Here are some points:
 25 -39  92   1  13  78 -57 -41
 45 -25  -6 -26 -29 -29  -5 -71
 49 -28  39 -16 -10 -13 -46 -52
 19  -2   6 -15 -44 -28  -4 -51
 13 -35  64  -9 -17 -19  -8  26
 17 -45  50  11   4  38  -4 -21
 12  21   8 -38 -12  15   5  20
 13 -10  20   0 -16  20 -21 -22
 -6 -11 -26   5  -5  -3 -11  -4
 30 -57  96  10   5  41 -20  -7
-15 -12  14   4  34   9  19  65
 15 -10  26 -10 -15  46  -4 -28
-10  -5   5 -20  22  25   6  20
 39  10  39   3  11 -12   0 -20
 -8  34 -34  15 -13  -1  15   9
-65  39 -55  15  23 -11  41  59
 20 -45  73   6  -9  12 -20 -18
10 more points follow, each with its number after it:
 66 -66  68 -10  -4  58 -48 -35 0
 36  21 -15  -9 -19 -33 -21 -41 1
 3 -6 34 12 28 46  7 12 2
 -9   8   2   9  28 -20   9  69 3
-46  52 -12 -11  11   8  57  65 4
-22  11 -27   4  -2  -7  19   9 5
-25  44   1  -6   6 -20  15 -11 6
 27 -29  18  14   4  10 -22 -40 7
 36 -17  34  18 -25 -19 -39 -56 8
 41 -18  16 -27 -14  26 -25 -50 9
Which two of these numbered points are nearest to each point below, looking only along the 2 directions in which the first points spread most? Their numbers follow each, nearest first.
-35  54 -66  -3 -13 -51  23   2 > 5 6
 36  -4 -25 -14 -35 -29  -7 -56 > 1 8
 23 -44  22 -27 -60  10 -68 -63 > 8 9
-37  80   0   6  26 -15 -37  30 > 5 3
-99  50 -47   4  41 -27  63  90 > 4 3
-30  -3   8  12  17  15  27  67 > 3 4
-70  32 -34   9  10 -17  43  71 > 4 3
 12  14 -22 -16 -10 -13   8   5 > 6 5
 35 -21  19   0  18   3   1 -11 > 7 9
 37   9 -30 -14 -14 -20  -4 -49 > 1 8
 -97  112 -127   10    3  -76   92   63 > 4 5
  0 -27  51   0  25  40  -6  57 > 2 3
-16  -4 -11   5  27  19  29  43 > 3 5
  0  22 -27   0   2  -7  10  -4 > 6 5
 46 -36  12 -23  -6  13  -8 -66 > 8 9
-77  49 -95  90  61 -66 -71 -20 > 5 6
-41  46 -67  25  11 -22   2  54 > 4 5
 -9 -27  32  -1  -7  16  22 -31 > 7 9
 -93  127 -127    2   11  -98   75   45 > 4 5
-36  19  -4  14  36  29  19  59 > 3 4
